In the rows, zero is written as 128.
One hidden turn or mirror swaps the rows below in pairs. Which row is each named row swapped with?
j_106: [107 135 113 139 144  92 148 108 129 120 152 137 136 137 122 126 137 141
 116 120  74 141 126 125 148]
j_561: [110 113  87 143 140 104  94 112 150 126 144 140 136 144 109 112 146 148
 136 132 128 136 134 154 113]
j_861: [111 135 100 141 146 165 132 113 141 111 149 136 142 146 122 105 157 155
 131 118  93 132 129 153 133]
j_710: [116 116 108 146 121 105 130 126 137 115 132 156 118 144 120  92 130 138
 130 149 100 131 132 146 139]
j_992: [ 99 108 102 130 150 104 126 112 129 101 142 167 146 137 108 121 143 137
 120 109 109 127 134 134 136]
j_782: [105 132 102 144 161 109 135  95 123 127 163 134 154 134 127 141 168 163
 128 123  93 126 129 166 126]
j_574: [119 126  97 133 129 121 121 100 120 132 128 145 145 131 112 119 156 168
 142 128 107 124 126 173 136]
j_241: [110 135  90 125 142 147 138 108 126 129 131 136 140 143 118 118 138 162
 135 125  89 133 117 167 139]
j_42: [113 131 110 141 149 108 126 111 129 132 163 135 165 115 114 139 143 141
 114 110 112 145 135 171 127]
j_80: [ 96 131 122 148 137 124 136 115 124 128 134 137 118 154 127  93 135 140
 131 168  86 151 122 147 127]
j_871: [103 122 128 142 150 133 163 109 141 124 145 146 133 142 104  99 143 167
 127 143 106 138 143 156  98]
j_270: [106 116 160 138 136 129 132 100 144 115 151 143 139 140 113 140 154 150
 129 132 120 137 130 142 138]
j_679: [108 106 129 139 143 112 112 105 123 126 140 139 141 141 118 117 134 115
 112 153  96 144 120 177 109]
j_888: [109 126 110 132 183 133 147 113 145 122 161 115 140 150 127 133 150 138
 129 125 115 132 137 133 128]
j_14: [100 134 138 145 148  97 112 106 143 120 162 125 135 127 133 141 156 137
 121 130  98 155 130 148 113]
j_278: [106 136 109 144 141 147 134 108 129 122 131 145 132 140 136 100 141 134
 131 144 123 150 148 150  95]
j_224: [105 119 136 143 137 113 125 108 131 129 140 148 120 149 124  99 115 138
 123 143  86 136 109 140 112]
j_822: [ 95 131 131 129 166 122 154  98 128 117 174 119 135 141 101 128 145 127
 135 120 117 141 125 159 127]
j_95: [102 140 151 135 144 106 121 127 138 122 149 156 140 143 126  99 137 147
 140 133  85 138 139 148 126]
j_421: [ 94 132 104 136 135 112 137 100 101 125 156 131 143 145 106 106 126 142
 119 144  79 155 124 142 133]
j_231: [114 136 119 136 136 100 132 107 121 148 152 143 147 110 123 123 150 158
 125 131  93 143 116 174 123]
j_663: [112 127  80 139 150 138 125 109 129 126 152 135 138 140 106 148 128 142
 142 124 116 146 131 173 125]
j_144: [ 85 114 117 163 150  98 148 111 138 121 153 148 130 151 115 125 149 134
 132 129 124 153 119 143  97]
j_136: [111 124 137 146 161 133 156 129 153 109 167 131 130 142 126 131 146 123
 133 134 117 129 137 150 122]
j_805: [103 126 118 145 137 119 116 119 130 124 152 146 130 145 125  99 157 119
 130 143 125 132 124 192 126]
j_217: [107 120 131 145 143 116 176 123 138 121 142 143 139 139 125 130 143 124
 127 137 114 142 133 179 133]
j_204: [109 116 116 143 139 125 103 136 135 114 148 134 132 141 121 121 137 146
 128 140 102 132 139 194 116]
j_275: [118 129 108 132 140 120 146 110 120 141 161 128 160 126 109 116 149 155
 148 125 110 131 145 176 141]
j_126: [104 130  81 139 147 146 120 121 139 123 140 139 137 141 122  99 143 159
 122 135 116 142 136 167 147]
j_21: [106 104 121 143 142 138 132 104 124 109 146 141 137 146 124 121 147 122
 112 134  85 135 129 191 122]
j_146: [117 119 134 156 147 137 143 123 148 134 158 137 130 122 136 130 140 144
 127 132 109 155 127 180 118]
j_156: [108 145  91 141 140 127 112 113 134 110 148 146 135 140 118 116 131 147
 130 152 109 139 123 119 143]
j_642: [112 116 117 147 140 145 132  86 132 111 142 151 138 144 121  99 140 169
 137 140 118 136 134 171 109]
j_804: [ 90 103 117 158 148 123 133 102 123 146 140 139 143 140 104 106 143 157
 139 118  89 143 144 133 115]
j_976: [102 142  98 139 144 128 142 113 112 118 149 138 135 143 113 110 123 139
 128 140  92 142 131 122  97]
j_607: [109 105 108 136 146  98 124 110 115 134 154 115 157 130 123 120 149 170
 140 120 114 143 135 156 140]
j_264: [101 136 129 143 140  97 115 115 134 120 158 132 143 129 160 116 160 145
 138 137 113 154 126 148 121]
j_311: [ 84 120 115 137 135 125 127 103 136 137 142 148 134 161  87 112 140 150
 141 113 106 139 129 154 110]
j_832: [104 137 120 151 145 128 169 121 138 114 158 146 145 139 112 127 150 116
 135 139 114 133 151 158 115]
j_69: [106 122 125 140 134 116 114 107 113 115 147 140 137 147 116 122 140  95
 143 141 106 139 126 138 126]
j_249: [105 126  65 133 141 118 125 121 114 121 147 137 138 142 116 131 144 141
 116 143  99 137 142 144 131]
j_873: [117 129 126 157 146 114 138 134 147 139 159 135 140 141 146 105 146 134
 106 148  96 151 138 158 137]
j_38: [105 106 146 146 145 132 118 106 123 122 144 136 139 141 106 123 142 117
 135 146 113 137 137 134 148]
j_177: [101 113  81 134 159  97 109 110 143 121 152 147 142 147 121 121 147 130
 128 139 111 126 113 148 108]
j_768: [107 138  90 144 148  84 125 102 142 137 145 144 141 143 122 110 149 138
 130 129 136 140 126 142 132]
j_452: [ 88 122 117 165 152  99 153 132 149 119 159 146 126 138 131 110 140 138
 118 134 102 151 132 131 117]
j_518: [106 111 114 141 139  93 142 105 116 115 148 137 136 141 120 125 128 150
 137 118 124 136 127 120 148]
j_109: [ 96 128 123 139 150 104 116 113 138 113 144 135 109 145 147 127 159 148
 120 149  90 135 119 149 113]
j_846: [107 108  95 147 155 106 161 102 126 124 146 135 141 136 115 123 149 145
 118 137 113 142 121 124 154]
j_218: [117  97 116 157 149 111 132 109 134 136 151 139 146 136 132 106 153 165
 144 117  89 130 131 131 117]
j_293: [112 139 119 137 145 135 104 102 137 120 152 137 133 146 120 121 149 161
 143 146 118 139 101 130 131]
j_988: [102 120 139 147 151  99 145 117 135 125 146 133 133 148 120 130 154 117
 122 126  95 136 120 187 131]
j_568: [102 136 122 128 154 143 140  96 126  97 148 127 140 157 103 120 144 135
 122 125 125 149 129 148 150]
j_261: [104 103 106 146 144 102 115 120 127 108 143 136 134 158 120 130 141 133
 129 134 109 134 120 190 144]
j_501: [ 93 138 121 144 161 115 162 119 137 122 157 139 140 129 121 142 145 129
 110 152  97 147 146 164 122]
j_760: [122 111 123 154 153 126 146 125 141 104 157 129 141 150 138 103 133 140
 122 136 125 141 130 123 141]
j_634: [108 144  88 144 138 154 129 101 131 119 143 148 141 140 121 110 138 152
 137 115 109 141 138 145 107]
j_559: [114  88 122 151 137 108 148 117 129 115 159 138 139 141 120  99 136 151
 113 155 110 141 128 148 148]

j_501 pairs with j_126
j_156 pairs with j_452
j_38 pairs with j_804
j_241 pairs with j_217
j_574 pairs with j_988
j_264 pairs with j_177
j_832 pairs with j_861
j_80 pairs with j_846

One hidden turn or mirror swaps the rows below in pairs. Which row is each named row swapped with?
j_259: [110 108 128 135 112 106 130 105 134 134 138 139 112 121 134 116 117 146
 112 137]
j_71: [147 131 127 153 103 130 136 108 119 148 132 136 111 138 119 112 135 125
 114 104]
j_326: [121 109 127 126 123  96 120 121 130 124 130 126 111 138 121 127 125  92
 115 123]
j_996: [151 134 130 154 103 134 136 119 120 141 126 139 110 136 126 118 134 139
 117 105]
j_928: [120 117 134 122 120 148 154 120 131 118 166 122 125 123 129 146 149 121
 122 129]
j_242: [151 114 148 157 135 122 134 107 110 127 157 148 120 124 113 127 157 142
 123 134]
j_513: [126 142 141 144 142  99 148  99 128 139 120 142 127 116 138 113 136 120
 126 122]
j_195: [115 118 141 129 124 144 148 114 136 122 169 116 122 128 139 145 158 121
 121 126]
j_863: [108 121 141 130 128 141 150 103 134 121 165 115 118 125 136 145 155 126
 127 127]
j_783: [113 105 122 144 120 111 125 109 126 134 135 146 115 127 127 117 126 152
 120 144]
j_945: [118 117 140 124 129 149 150 110 133 118 159 126 122 121 127 150 158 122
 123 122]
j_316: [150  97 151 131 121 115 131 133 121 121 146 116 128 125 130 111 121 121
 111 127]
j_474: [116 146 145 127 148 117 130 122 126 118 154 125 114 162 141 113 147 115
 135 121]
j_724: [118 117 137 123 122 145 151 109 137 123 167 127 116 128 125 153 152 128
 122 122]
j_984: [152 123 135 144 120 124 151 126 130 143 149 139 103 151 119 157 136 120
 122 144]
j_696: [119 114 126 128 134 104 113 120 132 120 131 127 109 134 120 124 126  95
 108 122]
j_152: [151 132 126 155 107 136 131 126 122 145 129 140 116 144 118 111 140 132
 123 111]
j_33: [121 150 143 120 147 116 131 128 122 109 154 129 109 160 131 110 132 119
 132 123]
j_484: [149 118 150 163 135 123 138 110 111 132 161 149 119 127 110 127 148 138
 126 139]
j_488: [149 101 152 127 120 112 140 132 113 121 149 120 129 133 135 116 115 121
 116 128]
j_465: [123 148 144 123 143 118 122 124 129 106 157 131 108 159 133 110 136 118
 128 127]
j_397: [148 119 125 150 121 119 144 127 129 136 147 132  97 153 116 156 135 119
 123 140]
j_159: [126 140 137 138 145 103 148 107 130 127 115 145 126 113 138 114 140 120
 117 117]
j_303: [128 115 128 128 130 102 116 126 134 124 133 128 113 138 120 121 126  92
 112 116]
j_796: [122 151 156 123 151 115 129 122 127 109 147 136 108 160 130 114 141 121
 133 123]
j_194: [146 113 146 168 136 125 128 104 113 130 153 137 124 116 117 122 156 135
 125 134]
j_161: [135 127 107 134 151 124 154 123 111 146 130 124 107 141 133 130 121 139
 123 126]
j_203: [120 137 135 141 143 107 146 108 130 130 117 143 128 109 131 112 136 109
 120 114]
j_543: [113 120 141 127 126 144 157 106 134 120 166 118 117 122 128 147 149 127
 120 124]
j_285: [147 115 145 163 143 127 134 105 108 129 154 143 121 121 112 124 152 142
 130 132]
j_226: [116 109 127 149 113 109 127 113 135 133 131 142 118 129 134 111 125 144
 123 150]
j_824: [122 122 132 118 120 151 152 113 134 123 164 128 122 128 132 146 153 120
 121 130]
j_216: [123 145 147 119 145 119 126 119 130 117 148 128 113 169 135 111 133 112
 134 126]
j_271: [129 137 145 138 144 103 150 105 130 130 118 141 129 112 136 113 133 120
 125 117]
j_826: [135 123 104 140 151 129 151 127 107 132 134 123 109 137 134 133 121 134
 120 122]
j_737: [122 145 149 126 148 119 127 129 125 112 147 130 119 162 127 108 142 115
 140 125]
j_351: [147 118 125 146 123 119 148 125 131 140 152 136 101 149 119 158 133 124
 120 144]
j_636: [149 136 136 152 102 127 138 118 121 143 125 137 117 137 122 110 133 127
 112 100]
j_676: [116 107 126 135 113 109 118 108 122 130 130 146 117 124 130 112 123 148
 120 138]
j_837: [113 108 121 144 127 108 119 106 128 133 139 143 111 127 127 112 118 148
 117 141]
j_60: [155 133 135 151 103 133 141 121 128 150 129 139 122 137 125 114 130 127
 117 107]
j_726: [120 145 147 121 145 114 122 129 133 108 145 133 115 161 130 113 141 118
 136 117]
j_949: [119 148 154 130 143 120 127 122 127 116 151 124 116 160 135 112 148 116
 142 121]
j_970: [120 114 136 128 125 153 146 109 140 120 165 118 120 131 132 149 149 121
 119 129]

j_488 pairs with j_826
j_259 pairs with j_152
j_863 pairs with j_949
j_465 pairs with j_824
j_203 pairs with j_484

One hidden turn or mirror swaps the rows below in pairs. Which row is each named row swapped with?
j_277: [124 121 112 147 126 122 142 130 123 143 149 156  89 111 125 119]
j_738: [132 120 103 132 133 143 143 120  95 151 150 135 105 144 137 112]
j_46: [130 120  81 143 107 139 140 143 113 138 126 146 115 146 111 118]
j_75: [124 121  82 137 105 134 148 148 131 146 111 132 110 137 113 134]
j_872: [135 116 104 110 130 141 178 126 124 149 143 136 101 132 141 144]
j_331: [125 117  73 134 124 120 123 144 136 138 133 124  96 139 128 130]
j_621: [133 169 109 120 107 124 153 118 122 144 130 140  95 149 127 128]
j_196: [130 133 128 102 131 134 156 106 120 140 131 167  99 145 130 139]
j_190: [133 154  96 126 125 130 150 119 143 132 137 140 109 141 159 141]
j_111: [127  95  95 132 103 140 122 116 120 135 132 141 109 136 149 118]
j_924: [140 122  96 132 106 117 135 114 131 124 150 136 110 125 147 113]
j_680: [133  91 101 117 126 135 177 121 121 146 130 137 110 151 125 126]
j_59: [123 121  96 125 116 130 174 120 122 134 123 144 100 172 105 142]
j_766: [132 128 104 124 105 129 138 127 157 130 109 141  93 149 130 146]
j_927: [135 100 102 130 123 126 135 121 106 124 128 141 113 162 145 116]
j_464: [125 124 102 126 104 139 175 119 140 147 132 136  91 138 119 158]
j_94: [130  88 100 115 121 127 140 125 104 145 132 143 101 138 108 127]
j_370: [132 128 110 131 143 117 137 121 108 140 139 143 102 110 121 122]
j_137: [126 102 106 129 111 131 136 129 144 144 122 151 114 160 141 155]
j_614: [120 120  96 123 116 130 114 105 122 130 154 138  92 149 147 124]
j_215: [128 163 108 130 111 123 135 120 123 146 133 144 104 130 140 114]
j_878: [117 135 106 134 116 129 128 110  96 140 144 158  90 139 123 120]
j_348: [132 115 102 132 130 122 151 121 145 126 124 142 103 178 132 137]
j_596: [127 125  97 114 119 146 160 117 123 142 116 131 103 136 114 164]
j_994: [121 133 104  97 121 138 131 107 130 121 125 139  82 166 127 132]
j_134: [126 127  77 130 102 135 151 140 139 142 116 130 115 149 114 127]
j_819: [124 133 105 114 135 153 155 129 129 145 121 143  87 166 112 137]
j_602: [129 114 102 121 117 127 126 127 100 156 128 145 104 160 130 157]
j_385: [132 134  97 104 141 120 150 117 124 121 149 158 109 151 112 125]
j_732: [124 107  88 140 115 139 134 128 125 152 141 127  88 112 126 134]
j_571: [129 167 106 125 113 124 149 119 127 146 140 138 104 122 133 116]
j_758: [134 137 113 130 135 133 174 122 149 138 129 142  94 131 136 139]
j_857: [123 112 108 120 140 138 135 144 123 152 132 153  77 123 125 132]
j_458: [117 122 121 111 126 139 128 112 119 151 135 163  75 131 131 123]
j_554: [132 129 115 106 119 118 150 110 150 125 116 139  86 154 133 121]
j_155: [128 121 105 108 122 107 130 109 139 132 160 140  96 138 131 115]

j_602 pairs with j_385
j_680 pairs with j_458
j_621 pairs with j_46

